(in the rows, 128 means zero)
Families of rows that turns and mirrors carry onto each other, the same ones carrying the whole set onto itself: the rest of each named row's family, in list order
13 families of 3 rows
J_706: [158 127 175 119 114 162 143 134 153 123 103 146 155 129]
J_600: [169 132 115 112 114 156 121 144 154 111 163 138 152 123]
J_285: [163 110  99 133 122 120 103 120 130 102 107 146 144 127]
J_758: [134 141 164 122 128 140 144 129 124 119  81 145 142 138]
J_179: [138 112 105 162 102 125 134 124 113 154 114 140 157 140]
J_178: [134 121 147 133 113 186 126 134 152 119 154 118 103 135]
J_450: [171 125 136 160 112 126 148  98 158 130 161 118 135 129]
J_858: [163 108 102 116  98 180 139 108 150 123 126 112 132 141]
J_209: [141 121 114 149 122 143 147 116 131 157  86 115 164 127]
J_448: [161 105 137 166  97 176 120 142 157 131 129 130 140 110]
J_903: [128 142 113 139 132 134  99 142 144 113  95 151 110 152]
J_811: [163 112 121 135 112 151  97 133 172 123  98 156 130 147]
J_16: [151 112 116 162  94 147 138 144 145 152 155 135 161 126]
J_106: [143 142 127 139 122 158 103 161 174 111 136 146 114 139]
J_370: [153 153 162 155 120 143 120 146 143 159 156 131 129 120]
J_405: [140 140 103 136 133 123 110 145 130  88 141 136 128 119]
J_804: [128  99 147 115 136 126 142 121 143 140 110 120 124 170]
J_407: [171 113 101 110 114 136 113 112 127 118 108 147 159 139]
J_554: [116 144 126 170 121 155 124 155 123 114 131 121 114 114]
J_28: [151  91 140 130 103 176 118 102 143 135 106 128 120 148]
J_986: [162 169 145 110 141 140 156 116 142 133 126 136 117 120]
J_950: [133 155 173 123 129 155 148 152 140 112 121 139 136 127]
J_122: [168 158 141 109 137 134 152 101 136 138 105 141 123 126]
J_402: [135 126  89 118 114 158 139 106 118 114 107 112 116 150]
J_692: [179 153 149 109 131 145 154 107 154 139 122 140 128 119]
J_828: [137 139 101 121 112 175 144 130 139 110 150 104 113 136]
J_989: [143 147 128 162 126 111 150 103 135 122 155 112 120 134]
J_544: [117 138 109 166 112 130 139 150 115 142 151 131 141 132]
J_191: [115 154 115 154 137 145 153 144 128 142 124 104 144 119]
J_71: [138 108 119 165 109 145 116 119 116 128  79 134 132 126]
J_739: [110 126 132 134 125 158 122 115 114 119 109 121  94 152]
J_766: [173 124 157 150 109 136 114 117 139 172 114 142 146 131]
J_341: [162 122 125 159 118 108 145  81 134 133 127 121 133 140]
J_40: [135 155 147 153 130 117 115 126 110 159 113 134 124 135]
J_827: [133 155 100 114 133 128 120 137 110 101 136 134 133 135]
J_680: [143  96 156 115 129 142 144 132 167 140 135 119 130 160]
J_893: [174 113 111 132 115 142 108 141 158 100 147 140 146 114]
J_867: [119 118 151 118 140 133 145 141 149 132 140 113 116 163]
J_863: [151 125 128 150 117 168 153 140 162 154 133 108 163 112]

Same family as J_178: J_28, J_739
Same family as J_811: J_903, J_106
Same family as J_893: J_285, J_405
Same family as J_370: J_766, J_40
Same family as J_450: J_989, J_341
Same family as J_706: J_758, J_950
Same family as J_600: J_407, J_827
Same family as J_986: J_122, J_692

Families of rows that turns and mirrors carry onto each other, the same ones carrying the whole set onto itself: the rest of each named row's family, in list order
5 families of 8 rows
J_86: [136 102 142 172 112 120 135 151 121 129]
J_487: [144 113 108 148 144  93 158 142 161 115]
J_47: [137 109 143 168 109 113 131 152 113 126]
J_188: [126 136 128 132 142 141 123 172 121 108]
J_136: [152 124 144 101 125  97 132 114 142 129]
J_724: [150 126 147 104 130  96 132 116 150 128]
J_835: [141 104 147 167 117 118 129 157 125 124]
J_135: [146 125 144 104 115 100 134 117 143 133]
J_197: [124 111 119 147 152 148 126 106 115  93]
J_817: [146 158 113 153 156 128 133 116 133 159]
J_30: [109 137 124 146 110 125 130  98 162 136]
J_34: [164 143 107 152 120 128  98 109 116 108]
J_995: [120 112 114 146 148 139 136  98 108  96]
J_991: [113 145 126 149 113 124 129 101 166 139]
J_649: [146 102 113 150 140  98 152 137 167 114]
J_229: [166 146 102 147 123 122  97 117 120 109]
J_272: [140  97 135 169 112 116 138 149 122 121]
J_316: [140 108 102 152 140  94 152 139 162 109]
J_93: [167 144 107 152 125 128  94 114 124 105]
J_802: [148 111 108 149 143  95 151 139 167 111]
J_388: [144 166 110 148 155 124 136 119 133 153]
J_705: [121 115 108 147 153 141 139 105 114  93]
J_520: [159 144 110 150 125 131  98 106 120  99]
J_761: [121 125 123 128 151 144 126 168 125 113]
J_768: [123 137 125 120 143 139 125 169 119 111]
J_683: [140 159 113 156 158 121 139 114 131 155]
J_667: [146 159 113 157 159 129 129 110 138 153]
J_300: [147 128 141 102 128  91 137 119 135 127]
J_708: [116 136 128 141 109 130 118  99 166 140]
J_962: [132 106 140 171 106 117 135 150 120 122]
J_746: [152 130 143 103 117  94 132 118 140 126]
J_339: [118 116 113 142 154 150 138 108 109 101]
J_687: [123 109 114 143 155 143 134 102 112  97]
J_187: [107 137 128 143 113 129 123 101 167 134]
J_777: [152 161 107 147 153 125 133 112 130 154]
J_84: [143 112 114 139 143  93 156 139 165 107]
J_629: [108 138 126 142 103 125 121 102 162 134]
J_936: [166 142 105 146 133 135  94 112 119 110]
J_73: [121 135 128 125 145 141 123 168 125 107]
J_894: [117 136 118 122 147 139 126 167 124 110]

Same family as J_687: J_86, J_136, J_817, J_93, J_802, J_187, J_73
Same family as J_995: J_47, J_229, J_316, J_683, J_300, J_629, J_894
Same family as J_705: J_487, J_30, J_34, J_388, J_768, J_962, J_746
Same family as J_339: J_188, J_135, J_991, J_272, J_520, J_777, J_84

Families of rows that turns and mirrors carry onto each other, the same ones carrying the whole set onto itself: the rest of each named row's family, in list order
9 families of 4 rows
J_948: [117 131 134 101 152 119 135 112]
J_946: [148  97 145 147 109 153 126 160]
J_972: [132 115 151 116 129  92 124 143]
J_700: [106 136 132  96 136 128 138 112]
J_196: [129 111 149 147 136 105 121 154]
J_19: [ 96 133 140 110 146 121 137 115]
J_658: [124 101 154 112 139 104 126 156]
J_618: [130 131 123 130 106 175 138 116]
J_505: [149 112 161 136 104 145 121 165]
J_194: [127 112 160 130 141 116 141 170]
J_966: [129 121 154 149 103 165 122 159]
J_451: [110 119 134 111 119 180 139 115]
J_290: [143  97 162 142  93 153 132 148]
J_236: [132 103 146 147  95 161 130 158]
J_503: [134 104 158 141 102 158 133 166]
J_701: [118 120 130 124 110 167 124  96]
J_834: [137 124 138 123 108 173 140 100]
J_308: [122 135 144 103 157 123 127 114]
J_955: [123 112 127 122 106 177 141 109]
J_589: [120 122 126 117 112 173 132 104]
J_873: [116 130 127 135 123 174 140 108]
J_469: [118 124 125  99 127 127 149 103]
J_930: [125  97 146 150  94 158 137 152]
J_767: [128 110 169 123 126 102 140 153]
J_803: [135 134 141 120 120 163 144  94]
J_677: [119 136 156 104 141 113 152 118]
J_918: [117 128 130 105 143 122 134 101]
J_319: [112 110 129 107 152 119 140 110]
J_843: [146  97 157 143  94 162 130 133]
J_473: [116  99 162 128 139 113 121 159]
J_712: [121 137 144 102 141 120 149 105]
J_759: [137  96 149 154 116 166 124 150]
J_218: [128  99 171 127 117 108 139 156]
J_453: [137 121 135 116 102 180 147 125]
J_778: [127 110 155 131 137 106 134 166]
J_15: [130 121 159 125 140 101 126 156]

Same family as J_236: J_948, J_589, J_778
Same family as J_308: J_194, J_701, J_930
Same family as J_19: J_873, J_473, J_759
Same family as J_658: J_946, J_700, J_618
Same family as J_767: J_290, J_834, J_712
Same family as J_918: J_503, J_955, J_15
Same family as J_505: J_972, J_469, J_453

Families of rows that turns and mirrors carry onto each other, the same ones carrying the whole set onto itself: the rest of each named row's family, in list order
9 families of 3 rows
J_886: [118 121 100 127 118  94 119  99 122 110 118 114 106 128 140 121 152 126
 141 131 107 128 121 150  87 103 145 128 148 130 134 113 157 105 112 103
  76 100 125 145 171 138 137  81 143 130 107 108 145 121 169 156 104 104]
J_755: [108 134 149 124 118 144 133 105 170 111 139 127 111 100 122 127 112 139
 103 140 127  99 121 155 117 101 116 116 109 142 107 120 148 148 134 124
 144 111 114 122  94 162 118 130 171 140 125 123 133 156 101 141 161 103]
J_112: [134 109 117 116 160  97 128 128  94  94 104 120  95 155 157 138 151 106
 143 128 136  84 122 122  81 105 153 126 116 122 152 123 167 131 121 105
  97 111 155 121 161 148 158 112 140 139 123 144 169 145 158 175 117 122]
J_693: [110  77 146  98 114 128  82 140 169 169 135 152 120 123 116 130 132  94
 158 130 143 122 124 136  84  92 141 155 108 128 133 119 117 114 146 153
 137 102 157 147 154 119 133 132 147 142 145 118 135 172 132 128 129 115]
J_13: [117  79 150 138 109 113  92 120 167 148 138 137 120 102 115 104 123 118
 147 118 143 145 128 136 111 127 128 116 131 127 127 129 131 111 155 146
 112 105 144 155 158 128  94 110 141 119 114 114 136 117 139 147 125  78]
J_299: [125 137 136 133 128 112 108 103 154 131  81  90 115 100 129 117 119 142
 112 142 101 117 133 143 122 131 131 102 130 101 102 141 155 127 127 118
 113 127 138 113 118 135 110 100 168  95 122 121 133 108 134 110 114 114]
J_631: [119 104 154 149 159 117  96 159 158 153 125 152  90 133 131 118 131 100
 149 128 159 135 115 113 107 114 145 121 104 124 161 126 125 132 159 143
 138  93 165 133 163 126 123 123 135 151 122 129 148 162 117 169 123  97]
J_676: [115 154 141 113 166 138 132 104 161 117 103 107 129 104 125 155 122 139
 151 155  99  83 106 121 131  92 117 123 130 105 116  90 138 150 128 117
 126 118 127 111 139 143 124 116 154 146 129 132 115 128  84 118 143 110]
J_519: [103 115 132 131 142 142 117 121 144 109 103  86 108 129 105 151 118 149
  97 131 128  77 158 143 123 121 120 150  94 146  85 129 154 122 121 109
 129 115 112 107 126 115 134 104 140 143 141 142 146 147 124 130 121  79]
J_117: [ 97 116 114 106 145 125 129 100 124  80 117 116 133 120 129 156 133 114
 170 145 125  83  99 106 107  82 165 142 120 127 123  83 139 137 115 116
  94 116 137 144 202 132 135 101 116 148 128 138 126 110 132 148 136 115]
J_668: [116 113 131 124 144 140 121 151 169 150 150 162 115 122 116 119 122 119
 158 120 148 153 114 143  88  96 129 138 119 144 161  95 110 102 139 155
 120  92 160 129 142 134 124 155 125 126 139 122 110 131 123 155 121  87]
J_348: [118 134  80 129 130 113 136 126 119  74 114 122 112 142 130 113 132 134
 152 134 116 102  97 131  67 105 176 142 101 141 147 106 143 138  94 120
  97 121 164 109 161 149 141 106 114 121 123 130 137 118 156 152 115 137]
J_31: [114 144  96 147 135 105 120 115 124  88 145 151 117 129 157 135 136 141
 103 146 110 103 100 138  86 116 156 130 113 134 105 115 133 159 114  84
  67  92 124 134 174 141 137 122 125 108 136 129 132 134 140 143 116 148]
J_882: [110 102 115 153 112 125  99 142 127  90 123  93 111 165 106 142 132 131
 137 105 130  70 136 125  93 120 154 143 111 156 126 133 155 132 114 114
 109  98 154 121 156 105 156 103 105 151 126 125 157 114 162 151 103  97]
J_414: [115 125 134 146 145 116 105 128 164 129 143 155 122 109 145 138 120 141
 111 141  98 100 117 151 121 127 118 117 110 119 107 124 139 177 121 112
 110 109 140 108 105 160 113 151 180  86 141 130 140 137  99 127 125 119]
J_89: [113 133 141 106 151 146 125 114 149 105 101 115 135  90 129 133 121 163
 134 140 124 103 116 155 120 131 126 116  81 122  95 118 134 126 122 134
 118 141 131 102 102 161 120 134 145 101 143 157 139 132 102 132 143 110]
J_459: [119 106 147 154 132 151  83 149 161 157 126 117 108 154  98 141 118 136
 138 127 139 116 138 138 120 109 119 162 113 155 137 129 133 120 131 137
 142  83 148 124 140  95 137 122 138 150 139 111 136 135 128 134  88  75]
J_707: [110 151 123 162 152 117 130 118 106  70 110 139 113 142 131 130 126 127
 126 115  91  97 117 133  90  79 149 119 126 136 126 102 158 146 106 117
  92 114 149  96 169 144 160 107 123 135 126  91 137 130 145 150  95 151]
J_384: [ 97 147 122 133  97 135 120 102 128  67 115 111 114 125 141 141 130 133
 112 130 135  85  99 134  91  99 188 105 112 151 109 124 138 139 122 114
 101 112 154 141 158 132 153 109 109 125 137 123 127 117 150 142 132 153]
J_556: [118  80 130 139 123 115  97 138 140 131 176 187 129 133 144 136 126 116
 133 128 145 123 116 141  96 111 145 142 123 141 136 117 122 141 135 127
  89  92 161 147 167 128 113 164 148  83 149 128 128 114 137 145 110 107]
J_607: [129 122 105  99 113 102 108 122 126 112 119 115 122 143 136 131 155 112
 148 130 114  77 108 134  55  97 161 138 116 125 131 125 141 126 120 114
 102 102 153 134 167 129 173 103 116 158 133 118 148 159 159 131 122 159]
J_114: [121 132 155 118 190 129 121 124 132 132  73 108 108 113 148 144 118 118
  96 160 147 104 138 125 118 119 136 113  94 108 105 139 142 119 150 116
 131 130 143 107 131 134 122 135 152 116 149 152 139 153 123 128 119 121]
J_996: [109 112 174 141 150 136 117 111 133  91 104 144 127 107 119 128 102 144
 113 121 112  91 143 141 133 107 120 121 101 122  92 116 157 153 134 144
 134 150 148  89 128 154 111 132 164  99 140 124 140 136 105 126 125 119]
J_486: [115  98 173 145 139 141 103 125 124 122 149 186 134 128 120 127 119 129
 144 113 149 140 128 140 107  77 122 142 126 150 136  97 127 114 151 150
 112 103 145 138 184 132 130 141 130 137 143  97 132 137 123 161 108 104]
J_333: [121  97 138 125 112 153  97 117 139 136 137 159 122 137 127 140 120 101
 153 143 150 128 112 150  95  68 149 151 128 168 159 120 130 124 117 145
 129  93 163 149 138 139 133 155 168 126 133 101 128 104 160 150 103 108]
J_349: [109 116 139  97 139 118 107 122 162 137  97 102 129 100 121 137 121 115
 121 145 108  72 137 143  92 117 128 118  92 108  84 135 142 134 128 122
 141 132 133 106 107 148 134 126 153 134 143 136 141 167 128 106 144 142]
J_431: [115  89 145 118 151 132 104 127 160 134 132 135 140 119 108 140 104  97
 189 137 131  96 109 108 114  86 135 136 137 122 154  95 129 146 132 144
 131 109 167 131 162 136 107 146 145 142 123 119 120  90 119 131 132  96]

Same family as J_299: J_886, J_13
Same family as J_431: J_676, J_117
Same family as J_668: J_348, J_89
Same family as J_755: J_384, J_333
Same family as J_556: J_31, J_414
Same family as J_112: J_631, J_114
Same family as J_996: J_707, J_486

